In the rows, zero is written as 128.
Each row of R is roughly a mix of the hidden directions of one of 3 groups.
R:
[[168 104 104  82 153 118 139 179 134 129 117]
 [111 129 148 101 143 139 104 147 165 193 141]
 [122 117 121  99 102 152 126 103 176  89 168]
 [152 105  85 167 144 134 117 134 133  80  94]
 [132 127 113 168 116 121 110 120  69 130  77]
 [154 117 113 120  85  92 134 143  73 142 103]
 [131 203 122 127 155 124 104 125 133 139  92]
 [ 71 101 139 142 125 126  95 126 132 181 144]
 [ 93 161 123 138 148 159 106 129 188 143 144]
 [ 86 136 131 132 152 163 111 124 188 129 157]
 [141 103 168 137 178 160 127 107 118  85 121]
 [ 89 129 105 147  74 116 130 170 119 147 100]
 [173 120 156 117 174 146 127  83 134 114 155]
 [ 86  96 138 151 107 155  97 103 112 151  90]
 [130 114 161 117 140  57 150 117 142 115 157]
 [158 159 123 130  80 118 123 125 172 118 173]
 [156 130  96 145 107 152 159  73 134 154 153]
 [120 142  75 145 105 128 154  91 119 175 141]
 [ 81 137 150 164  95 142  93  89 135 143 137]
 [127 152 155 108  81 183 120 103 124 136 101]
 [168 152 137  98  79  83 125 121 104 115 116]
 [123 139  85 118  67 106 121 150 123 167 126]
 [ 98 148 146 149 104 111 126 112 111 192 158]
 [100  77 110 141 140 189 121 126 143 119 146]
 [112 161  96 122  83  95 124 150 144 174 138]
 [139 137 168 120 180 123 123  84 108 131 166]
 [ 84 143 138 113 188 134 144 109 167 118 132]
 [115 143 178 108 181 115 111 109 122 144 162]
 [157 109  84 160 146 130 119 138 136  75  99]
 [140 152 173  69 112 123 161 123 128 147 147]
 [ 81 102 116 150 128 157  88 139 154 167 143]
 [169 130 138 129 144 141 144  65 117 135 172]
 [105 140 184 163 123  99 115 117  89 142 148]
 [ 80 143  96 127 179 153 119 131 125 150  95]
 [164 157 131 118  77  77 123 138 103 140 120]
 [110 154 127 137 113 115 147  87 108 177 173]
 [182  99 127 148  76 140 118 138  95 118 129]
 [147 140 103 143  96 136 160  77 128 159 166]
 [146 113 180 161 161 110  92 130 115 103 106]
 [ 92 134 141 108 137  84 117 131 116 173 175]
 [ 81 168 119 108 174 126 137 114 163 139 110]
 [135 140 150  80 145 125 136  85 136  75 110]
 [ 96 149 130 139  93 113 144 109  93 178 161]
 [155 166 152 116  74 124 101 117 170 124 130]
 [136 147 150 122 169 115 142  79 100 101 166]
 [144 144 144 135 141 133 149  64 117 140 180]
 [ 88 130 115 158  72 114 129 160 109 152 107]
 [ 92 153 146 115 185 116 151 110 169 122 138]
 [ 91 117 171 117 107 170 131 118 153 172 136]
 [124 136 158 116  87 192 125 111 137 143  99]
 [ 92 110 149 147 105 188 119 114 138 160 107]
 [168 137 110 100 157 109 158 160 157 101 158]
 [101 129 138  83 171 132 145  90 145  88 116]
 [139 128 130 118 105 144 115 116 172  90 189]
 [154 139 128 122 171 127 148  76 115  85 154]
 [124 155 137 123 156 119 144  72 117 153 178]
 [162 171 159 125 132  80 130 127  99 132  92]
 [132 174 130 150 116  96 119 155 122 183 100]
 [156 132 160 135 169 136 130  69 128 127 164]
 [ 92 158 145 172 111 130 121  74 125 110 147]
 [105 136 147 156 100 123 121 118 122 201 148]
 [152 100  86 117 144 171 119 164 159 110 107]
 [111 118 105 149  97 108 119 171 109 186 137]
 [185 133 144 138  75 111 105 139  97 124 123]
 [103 111 151 162  86 121 110 171 101 136  95]
 [ 88 159 130 136 146 155 103 132 187 149 140]
 [112 146 155 153 119 114 126  95 117 188 166]
 [152 104 136 125 156 136 106 157 150  75  86]
 [125  86  89 134 154 157 111 168 169 134 130]
 [129  89 139 107 129 102 120 164 104 183 101]
 [ 79 138 128 164 129 118 109 122  92 178 147]
 [ 99  96 113 134 181 126 156 135  86 141 103]
 [127 155 150  89 137  77 148 131 115 147 174]
 [138 101 124 114 160  78 139 141 169 103 163]
 [181 154 103 132 138 112 150 133 109  75 111]
 [164  83 125 112 133 131 132 142 175  87 101]
 [114 122 152 112 149 118 104 180 140  78  97]
 [173 104 115 106 151 152 119 144 171  91 104]
 [131 103 116 119 120 143 119 177 139  81  78]
 [113 129 151  96 141 134  99 156 166 185 138]
 [165 109 104 106 162 100 143 174 159 115 146]
 [104  93 106 146 141 153  98 164 166 165 141]
 [131 143 161 119 183 121 120  84 123 150 167]
 [114  97  92 132 143 165  97 167 163 153 134]
 [156 162 155 114 115  94 157  94 101  89 121]
 [106 121 136 103 167 100 159 117  93 133  78]
 [102 165 142 174 107 135 123  75 121 106 141]
 [104 149 113 154 125 116 138  86 117 190 151]
 [108 112 121 130  85 131 115 192 137 129  89]
 [ 89 126 149 108 137 131 140 143 118 195 160]
 [ 72  96 140 147 130 120 102 127 139 177 148]
 [155 116  92 154 131 123 108 117 130  65  94]
 [170 158 108 117 116 178 141 132 110 101  92]
 [129 139 159 118 142 132 119  98 135 190 174]
 [123 127 159 168 122 138 117  98 141 193 145]
 [174 123 139 134 108  91 143 135  71 131  98]
 [144 101  97 145 173  77 139 157 133 109 142]
 [160 120  98 146 157  73 132 138 123  83 128]
 [156 142 115  92 174 136 141  85 149 124 164]
 [ 96 115 103 141 108 103 127 169 107 186 133]
 [130  71 114  92 114 129 155 108  96  91 126]
 [181 123 146 139 123 109 144 123  75 117  88]
 [138 176 128 168 154 104 126 154 112 171 108]
 [139 118  93 138 108 126 143 150 119  63  90]
 [134 100 142  87  95 159 116  96 131  94  92]
 [103  91 115 138 181 144 148 133  86 136  99]
 [ 94 138 139 147  97 166 105  93  92 145  98]
 [179 108 152 140 126 106 143 128  70 110 109]
 [113 154 119 125 107 118 150  91 108 176 176]
 [140  69 122 109 130 122 159 115  86  91 137]
 [168 119 119 101 156 144 141 118 138  61 127]]

Here is one row of each group, with its name. Which group are the others in?
[135 135 114 163 106 130 104 123  72 138  77]
(93)
[155 183 162 124 135  73 140 124 126 132 113]
(128)
[159 120 113 102 170 131 132 126 128  61 114]
(72)

[121  96 142 120 156  66 139 137 158 126 165]
(93)
[141  77 107 109 106 107 155 128  73 114 126]
(128)
[136  89  86 125 155 152 113 174 166 132 126]
(93)
[125 114  83 140  83 133 138 164 132 105  84]
(72)
[ 98 155 110 128  94 113 151 108 108 177 165]
(72)
[159 117  84  94 160 154 137 124 166 100 111]
(72)
[185 151 164 124 112 128 122 101 144  82 132]
(128)
[178 135 129  97 123 145 151 127 156  73 111]
(93)
[ 92 114 175 100 119 127 138 126 126 187 142]
(93)
[146 150 123 109 149 108 154 178 112 174 158]
(93)
[100 144 142 106 135  78 122 129 107 167 174]
(93)
